Turns in one plane each, and the order they were made in; the first pair answered
j461 (before => after):
11; -2; -5; 0; 4; -6; -9; -11; 0; 7; 5; 8; -11; -19; -11; 5; 6; -4; 0; -13; -4; -5; 1; -5; -5; 6; -2; 5; -5 => 9; 4; -5; -9; 7; -8; -6; -9; -1; 6; 0; 17; -9; -16; -8; 7; 7; 1; -6; -9; 3; -5; 7; -10; -2; 2; -2; 3; -4
5; 4; -4; 5; -4; 2; -3; 0; 3; 5; 14; 2; -7; 8; -12; -11; -7; 2; 8; 2; -3; 4; -1; -7; -1; 16; 13; -11; -3 => 6; -1; -4; 8; -4; -2; -3; -3; 3; 3; 15; 2; -6; -3; -16; -10; -4; -5; 12; -5; -9; 1; -7; -6; -4; 11; 7; -5; -6
9; 0; -7; -1; 4; 0; -2; 2; -4; 1; 2; 5; 0; -4; -8; -5; -1; -4; -2; -4; -8; -4; -6; 3; -7; 2; -1; 3; -11 => 7; 3; -6; -8; 7; -2; -1; 2; -6; 1; -2; 11; 2; -3; -6; -3; 0; -2; -6; -3; -3; -6; -2; -1; -8; -2; -2; 2; -10
j453 (before => after):
-11; -2; -5; 7; -5; 6; 10; -6; 7; 8; -5; -8; 21; -14; 11; -12; -10; 2; 4; -19; -14; -2; -17; 28; 3; -4; -18; 6; -7 => -4; 8; -11; 3; 2; 21; -1; 3; 11; 17; 4; -1; 0; 11; 8; -18; -16; 19; -9; -1; 0; -2; 6; 22; 7; 20; 7; -17; -4
-12; -7; -3; -2; 5; 3; -2; -2; -2; 3; 0; 7; 8; -1; 31; -2; 0; 6; -19; 1; -1; -7; -1; 15; -6; 12; 3; -3; 4 => -10; -5; -5; -5; 5; -7; -4; 1; -1; -2; -3; 9; 13; 13; 24; -14; 0; 10; -15; 10; -2; -2; 2; -5; -1; 8; 13; 3; 5
-3; 9; -2; -8; -2; 2; 1; -6; 1; 2; 5; 13; -5; -8; -6; 11; 6; -5; -6; -8; 7; -7; 5; 0; -2; -2; -6; -6; -3 => -1; 10; -3; -11; -1; -2; -2; -4; 2; -2; 3; 16; -4; 2; -10; 5; 4; -2; -5; -2; 5; -5; 9; -12; 0; -2; 2; -5; -3
-8; -1; 11; 0; -6; 1; 2; 1; 0; 1; -1; -11; -1; -9; 16; 15; -1; -2; -5; 3; 8; 2; 3; 5; 8; -4; -8; 6; 7 => -6; 3; 8; -3; -3; 3; -3; 6; 2; 2; 1; -7; -8; 5; 12; 8; -3; 6; -9; 13; 11; 5; 12; -5; 10; 2; 5; 1; 8
j232 (before => after):
3; -8; 16; -9; 1; -8; 5; -2; 5; 14; -3; 0; 5; -15; 8; 18; -9; 5; -2; 7; -7; 3; -1; 15; 14; 5; 4; -9; -2 => 4; -12; 16; -4; 2; -8; 4; -3; 6; 12; 1; -4; 2; -18; 5; 17; -8; 3; 2; 5; -11; 3; -4; 14; 14; 5; 5; -7; -3
4; 3; 1; -1; 9; 5; -6; -4; 7; 8; 11; 2; -16; 7; -5; 7; -4; 2; -4; 8; 16; -9; 10; -2; 3; 9; 10; -12; -2 => 5; 1; 1; 1; 9; 6; -6; -6; 8; 9; 12; 2; -17; 7; -6; 7; -3; 2; -4; 8; 15; -10; 10; -3; 3; 9; 11; -11; -4
10; 0; -13; -5; 8; 6; -7; 0; -3; 2; 1; 12; -5; 0; -12; -8; -2; 5; -3; -3; -4; -9; 3; -6; -4; 7; 3; -5; -12 => 9; 1; -13; -7; 9; 7; -7; 1; -3; 3; -1; 14; -4; 0; -10; -6; -1; 4; -5; -2; -3; -10; 2; -4; -4; 7; 1; -7; -11
16; -5; -23; -25; 2; -3; 17; 3; -10; 7; -2; 14; -8; -6; 8; 1; 2; -7; 2; -1; 5; -4; 4; 11; 2; 6; -6; 10; -3 => 15; -6; -22; -21; 1; -2; 16; 2; -9; 8; 2; 11; -11; -10; 7; 4; 3; -10; 3; -4; 4; -5; 3; 15; 1; 6; -8; 10; -3
j445 (before => after):
0; -1; -3; -13; 0; -3; -4; 6; -16; -3; 3; 11; 24; 0; 2; 3; -2; 4; -3; -2; -20; 16; -3; 10; 4; 9; -7; 6; -11 => -8; 2; 10; -6; -6; -6; -5; 4; -11; -5; 7; -1; 23; 7; 4; 8; 1; 2; 1; 7; -19; 22; 1; 2; 9; 5; 0; 11; -3
-5; 2; 10; 2; -4; -2; 2; -5; 1; 0; -2; -7; 5; -11; 6; 16; 5; -11; -3; -9; 3; 0; -5; 7; 0; -11; -8; 4; 1 => 1; 0; 0; -5; 2; -2; 2; -3; -4; -1; -10; 3; 10; -13; 5; 8; 2; -7; -5; -13; 2; -3; -9; 7; -3; -9; -11; 1; -5
-1; 7; 8; -4; -2; -7; 8; 0; 2; -7; -20; -9; 12; 15; 18; -4; -4; 13; 1; 8; 6; -1; 0; -3; 1; -11; 3; -1; 14 => -8; 10; 18; 7; -7; 2; 4; -7; 7; 1; -3; -18; -5; 2; 19; 14; 1; 4; -1; 3; 10; -5; 3; 12; -1; -5; 0; -6; 16
-3; 2; 3; 9; -10; 6; -3; -3; 0; 4; 11; 7; -4; 6; -4; 2; 9; -2; -8; 1; -1; -10; 7; -6; 3; 17; 14; -4; 8 => 3; 0; -6; 4; -4; 8; -3; -2; -5; 6; 6; 16; -2; 1; -5; -1; 6; -1; -10; -5; -3; -14; 4; -3; 0; 18; 9; -9; 2

Between the rows of a pair lie two turns.
-12; 3; 0; 10; -9; -2; -6; -6; 17; 12; 6; -13; -4; -3; 7; 11; -1; -3; 1; 13; -7; 9; -1; -2; 3; -5; 10; 5; 5 => -3; 0; -11; 9; -2; 6; -10; -8; 13; 18; 7; -2; -11; -15; 3; 12; -2; -6; -3; 3; -9; -1; -4; 12; -3; 3; 3; -4; -4  j232 then j445
8; -4; -8; -6; 5; 1; 4; -4; -9; 0; -13; 17; 7; -9; 3; 1; -3; -1; -4; -8; 2; -9; -9; 10; -4; -5; -13; -1; -9 => 3; 3; 0; -6; 1; -2; -1; 3; -2; -3; -10; 9; 6; 20; 3; -6; -4; 12; -4; 14; 9; 3; 4; -12; 6; -1; 11; -1; 3  j453 then j445
2; 8; 4; 6; -6; -5; -2; -1; 1; 6; 10; -11; -16; 18; -4; 3; 2; -3; -2; 15; 9; 2; 9; -9; 6; 5; 18; 4; 4 => 9; 3; -5; 1; -3; -16; -1; -2; -3; 1; 4; -1; -10; 11; -18; -6; 5; -8; 4; 7; 0; -1; 2; -20; 3; -3; 14; 12; -7  j445 then j453
9; -7; -11; 4; 4; 4; -2; 1; -6; 3; 3; 9; -5; 6; -2; -10; -1; 3; -4; -6; -7; -7; 0; 4; -8; 3; 4; -7; -2 => 1; -6; 0; 8; -3; -6; -1; 0; -1; -5; 4; -2; 1; 13; -1; -10; 2; 1; 5; 1; -10; 0; 0; -10; -2; -6; 9; 7; 6  j453 then j445
-7; 4; 3; -2; -9; -14; 5; -1; 18; 5; 5; 1; 14; 7; 5; -10; 8; 5; -5; -3; 3; 3; -2; -20; -6; 7; 0; -4; 23 => -7; 0; -1; -1; -6; -8; 8; -5; 14; 10; 3; 3; 13; -10; 10; -1; 8; -2; -6; -17; 2; -3; -11; 1; -12; 8; -16; -6; 17  j453 then j445
4; -5; -3; -11; 0; -4; 1; -2; -11; -4; -12; -1; 13; -16; 8; -8; -5; 5; -1; -3; -2; -5; -11; 13; 0; 7; -16; 2; -14 => 7; -2; -4; -14; 2; -9; -3; 3; -9; -8; -11; 4; 15; 1; 0; -20; -6; 13; 0; 8; -2; 0; -4; -6; 5; 9; -1; 2; -12  j453 then j453
-10; 0; 13; 10; -14; -9; 2; -13; -1; -2; 12; -4; 1; -3; 0; 13; 10; 0; 4; -3; -9; 0; 10; -1; 2; -12; -4; 15; 8 => -8; 0; 12; 12; -12; 2; -2; -13; 0; 4; 19; -3; -10; -4; 2; 16; 9; 1; -1; -3; -4; -4; 15; 10; 0; -2; -1; 3; 7  j453 then j461
0; 3; 0; 4; 6; -11; 9; 0; 10; -8; 2; -1; 6; -2; -5; 4; 7; -3; -2; -3; 2; -9; -2; -7; 5; -7; -12; 8; -5 => -1; 7; 2; 3; 6; -4; 6; 5; 12; -4; 2; -4; 2; 14; 2; 3; 2; 7; -7; 8; 8; -4; 6; -8; 8; 3; 0; -1; 1  j461 then j461
7; -1; -3; -9; 8; -6; 0; -16; 9; -4; 12; 8; -2; -1; -13; -1; 5; -3; 2; 0; 2; 1; 13; -6; 2; 3; 8; 7; -6 => 3; 2; -1; -15; 8; -8; 3; -17; 8; -3; 6; 11; 2; -4; -6; 4; 6; -3; -2; -3; 7; -1; 13; -4; 1; -3; 1; 6; -4  j453 then j461
3; 8; -6; -9; 5; -5; 0; -1; 0; -4; 6; 17; -1; -10; -9; 2; 8; -3; -3; -3; 0; -5; 7; -12; -1; -7; -1; 2; -7 => 0; 12; -5; -11; 6; 1; 1; 1; 1; 0; 5; 18; -4; -6; -2; 5; 7; 2; -10; 2; 8; -5; 12; -6; 1; -1; 1; -6; -3  j453 then j461
9; -5; -7; 2; 4; -10; -11; -3; 1; -2; 5; 5; -3; -12; -22; -8; 7; -5; 7; -5; -11; -4; 0; -11; -2; -6; -2; 10; -14 => 1; -1; 4; 5; -1; -12; -10; -2; 6; -5; 8; -5; -2; 1; -19; -7; 9; -3; 8; 5; -8; 3; 6; -21; 5; -9; 7; 15; -4  j232 then j445
3; 7; -4; -9; 5; -10; -2; 0; 1; 0; 3; 18; -7; -7; -17; 0; 10; -1; 0; -6; -1; -6; 6; -11; -1; -6; -6; 1; -9 => -4; 10; 8; -3; -3; -12; -3; -2; 6; -2; 9; 7; -9; -2; -16; 4; 13; -3; 4; 1; 1; -3; 10; -16; 4; -9; 0; 6; -1  j445 then j445
-4; 2; -3; 4; 2; 12; 5; -4; 3; 7; 2; -2; -7; -3; 12; 8; -2; -1; -7; -3; 5; 1; 1; 18; -8; 3; 0; -10; 4 => 3; 0; -15; -8; 8; 1; 7; 3; -2; -1; -13; 7; 8; 10; 7; -11; -6; 8; -5; 0; 1; 6; -3; 0; -7; -4; 5; -4; 0  j445 then j453
1; 9; 10; 0; -6; -2; -1; -1; 0; 1; 5; 7; -7; 0; -4; 8; 10; -4; -8; 6; 9; -3; 9; -6; 3; -2; 1; 0; 8 => 2; 4; 11; 11; -8; 2; -5; -2; 1; 3; 10; -3; -13; 0; -5; 5; 6; -6; -2; 6; 3; 0; 5; 1; 1; 7; 6; 0; 7  j461 then j461
-7; -2; 3; 7; -3; 5; 9; -9; 2; 0; 3; -13; -1; -12; 17; 12; -1; -3; -4; -7; 2; 3; -9; 17; -1; -3; -10; 3; 8 => -2; 8; -3; -4; 5; 7; 2; -3; 4; 2; 6; 0; -10; 12; 13; 5; -2; 12; -14; 8; 14; 5; 10; 0; 6; 6; 10; -10; 11  j461 then j453
6; -18; 1; 7; -5; -10; 15; 5; -1; -11; -3; 2; 16; -14; 5; -4; 5; -4; 4; 3; 0; 6; -14; 1; -3; 4; -1; 10; 8 => 11; -16; -8; 2; 2; 3; 13; 11; -3; -3; -6; 10; 11; -6; 11; -9; -3; 7; -6; 6; 8; 5; -8; 10; -4; 18; 4; -7; 7  j453 then j445
-7; -8; 13; 13; -9; -19; -4; 5; 6; -2; 12; -18; -8; 3; -21; 10; 8; -9; 20; 2; -24; 0; -3; -4; -1; -7; 0; 25; -14 => -6; -6; 12; 16; -9; -10; -8; 3; 6; 4; 20; -18; -20; -2; -22; 17; 9; -9; 16; 0; -22; -4; 1; 6; -4; 0; -1; 17; -14  j232 then j445
5; -2; 1; 0; 1; -8; -4; 0; 0; -6; 5; 3; 3; 8; -13; -11; -3; 0; 11; 8; -9; 3; 5; -13; 1; 0; 9; 10; 1 => 6; 0; 1; -1; 2; -5; -3; 2; 0; -5; 1; 2; 5; 15; -7; -13; -6; 6; 7; 13; -5; 5; 6; -10; 1; 5; 12; 6; 3  j232 then j461
-21; -1; 9; 1; -3; -4; 0; -2; -5; 8; -5; -12; 7; 10; 11; 8; -2; 0; 11; 10; -5; 5; -3; 0; -3; 5; 4; 4; 2 => -9; -5; -8; -6; 5; 1; 0; -2; -11; 12; -10; 4; 7; -1; 9; 2; -5; 0; 5; -1; -8; -4; -10; 11; -11; 9; -6; -5; -11  j445 then j445
12; 7; -13; -14; 13; 3; -9; -4; -4; 5; 10; 29; -16; -15; -19; 7; 8; 0; -14; -7; 6; -18; 17; -5; -8; 3; -4; -15; -12 => 8; 0; -10; -12; 8; -8; -2; -9; -5; -4; 3; 25; -3; -28; -19; 8; 12; -10; -4; -17; -3; -19; 3; -4; -11; -14; -17; 2; -13  j453 then j453
3; 7; 6; 11; -8; 0; -1; -19; -10; -5; -6; -10; 7; 3; 6; -2; -15; -9; 5; 1; -1; 28; -5; 7; -4; 1; 6; 12; -7 => 1; 13; 5; -1; -6; -7; 3; -21; -11; -8; -12; 2; 12; 0; 6; 3; -10; -9; 1; -2; 3; 25; -2; 0; -3; -11; -3; 14; -7  j461 then j461
-2; 0; 10; 9; -5; 24; -9; 13; 19; 2; 27; -1; -14; 19; 3; -10; 10; -1; 4; 0; -1; 4; 3; 3; 7; 7; 12; -12; 13 => 13; -11; -10; 5; 4; 21; -7; 11; 10; -1; 16; 12; -5; -1; -9; -21; 7; -7; 9; -21; -16; -6; -14; 11; -5; 2; -5; -8; -6  j461 then j445
1; -6; -1; -8; 8; 0; 16; -5; -8; -5; -15; 9; 12; 7; 6; 0; -6; 0; 0; -3; 4; 2; -6; 2; -3; -9; -8; -8; 2 => -8; -3; 14; 4; -1; 6; 13; -11; 1; -1; 0; -3; -2; 2; 8; 16; 1; -8; 1; -1; 7; 1; 0; 9; -1; -7; -6; -8; 9  j445 then j445
-11; 12; 14; 9; -9; -14; 0; -9; 6; -10; 2; -2; 2; -11; -8; 13; 13; -11; 8; 3; -3; 9; -1; -18; 6; -16; -4; 13; 7 => 0; 4; 2; 15; -4; -9; -4; -11; 4; -5; 9; 2; -9; -23; -19; 8; 12; -17; 10; -9; -11; 2; -6; -7; -2; -7; -7; 8; -6  j445 then j232
3; -2; -11; -2; 3; -6; -8; 5; 2; -10; -15; 11; -3; 9; -7; -15; -6; 5; 4; -4; 8; 3; 8; -10; 2; 8; 5; -17; -8 => -10; -7; 7; 6; -8; -16; -1; 0; 6; -18; -15; -7; 7; 1; -2; -5; 1; -8; 15; -5; 2; 8; -1; -12; 4; -7; -4; 3; 1  j453 then j445
17; 5; -20; -10; 13; 8; -1; 6; -5; 15; -8; 24; -13; -3; -1; 3; 8; 2; -12; -9; 5; -27; 14; 3; -4; 5; -1; -26; -18 => 16; 4; -18; -10; 12; -6; -1; 12; -4; 5; -13; 18; 0; 22; -7; -16; 4; 10; -2; 7; 0; -15; 16; -25; 5; 2; 19; -14; -12  j453 then j461
10; -13; -13; -13; 8; 0; -1; 4; -4; -3; -21; 11; 15; 0; 4; -17; -3; 1; 0; -3; 2; 4; -4; -6; -7; 0; -4; 3; -10 => 7; -14; -10; -7; 6; 10; -2; -1; -4; 4; -15; 8; 5; -15; 9; -5; -2; -5; -3; -11; 5; -1; -6; 14; -10; 3; -14; -2; -12  j453 then j232
6; 5; -18; -7; 0; -17; -17; 7; 1; -4; -1; 14; -2; 9; -9; 3; 5; -7; 2; 4; 0; 15; -4; -22; 4; -16; -1; 18; 6 => 0; 7; -7; 2; -6; -14; -18; 4; 7; -1; 9; 4; -11; 8; -8; 12; 11; -12; 2; 9; 2; 15; 1; -19; 5; -13; 4; 18; 11  j445 then j232
1; 1; 1; 0; 0; 0; -6; -1; -4; 3; 13; 8; -5; -1; -12; -4; 0; -3; 2; -5; -1; -4; -3; 3; -3; 1; 5; 3; -7 => 0; 1; 2; -1; 0; -3; -5; 1; -4; 1; 10; 6; -1; 5; -13; -9; -1; 0; 4; 0; -2; 0; -3; -5; -1; 1; 10; 5; -4  j232 then j445
-1; 13; -1; -5; -4; -1; 2; 4; 4; -16; -3; 11; 4; 10; -8; 6; 2; 1; 4; 3; -2; -11; 9; -17; 7; -10; 7; 6; -5 => -5; 13; 6; 4; -8; 6; -1; 1; 9; -11; 8; 2; -9; 7; -6; 15; 4; -3; 4; 4; 1; -11; 13; -9; 7; -2; 9; 2; -1  j445 then j461
-5; 1; -3; -1; 6; -6; 13; -10; 6; -14; -10; 9; 12; -8; -13; -4; 3; -15; 17; -11; -11; 3; -15; 4; -10; -12; -18; 15; -6 => -10; 4; 4; -1; 2; -10; 14; -9; 8; -17; -10; 3; 18; 4; -11; -5; 2; -12; 18; -2; -9; 10; -11; -6; -5; -15; -10; 19; 2  j445 then j232
-6; 1; 6; -2; -6; -4; 6; 7; 1; -6; -10; -9; 2; 12; 13; 9; 3; 6; -5; 7; 10; 8; 8; -3; -1; 2; 6; -6; 24 => 6; -2; -11; -8; 4; 4; 3; 8; -6; 0; -13; 7; -3; -4; 10; 8; 0; 5; -12; -9; 9; -4; 2; 12; -10; 8; -5; -16; 10  j445 then j445
6; -4; -1; 0; -7; -7; 1; 5; -5; -10; -11; -1; 20; 1; 2; -4; -3; 4; 4; -4; -6; 4; -6; -12; 8; -9; -6; 9; -2 => 4; -3; 2; 10; -10; 5; -3; -2; -1; 1; 6; -5; -2; -18; 0; 15; 2; -5; 0; -13; -4; -5; -3; 7; 5; 0; -14; 2; -2  j445 then j445
5; 9; -4; -11; 17; 9; -6; 9; 1; 4; 4; 15; -11; 10; 1; -3; -11; 16; -9; 6; 3; -4; 12; 1; 5; 13; 2; -12; 4 => 1; 5; 0; -19; 13; -12; 5; 5; -2; -10; -11; 16; 14; 2; 2; -4; -5; 8; 1; -2; -4; -1; 0; -14; 7; -13; -12; 9; 4  j453 then j232
-5; 0; -5; 6; -3; 7; 8; -8; -1; 3; 20; -2; -11; -1; 3; 11; 10; -9; 0; -14; -5; 0; -6; 25; -4; 4; -5; -10; 5 => 8; -8; -22; 0; 5; 1; 7; -3; -8; -2; 9; 8; 1; 6; -7; -12; 3; -4; 6; -16; -15; 1; -14; 15; -5; 5; 0; -6; -6  j232 then j445
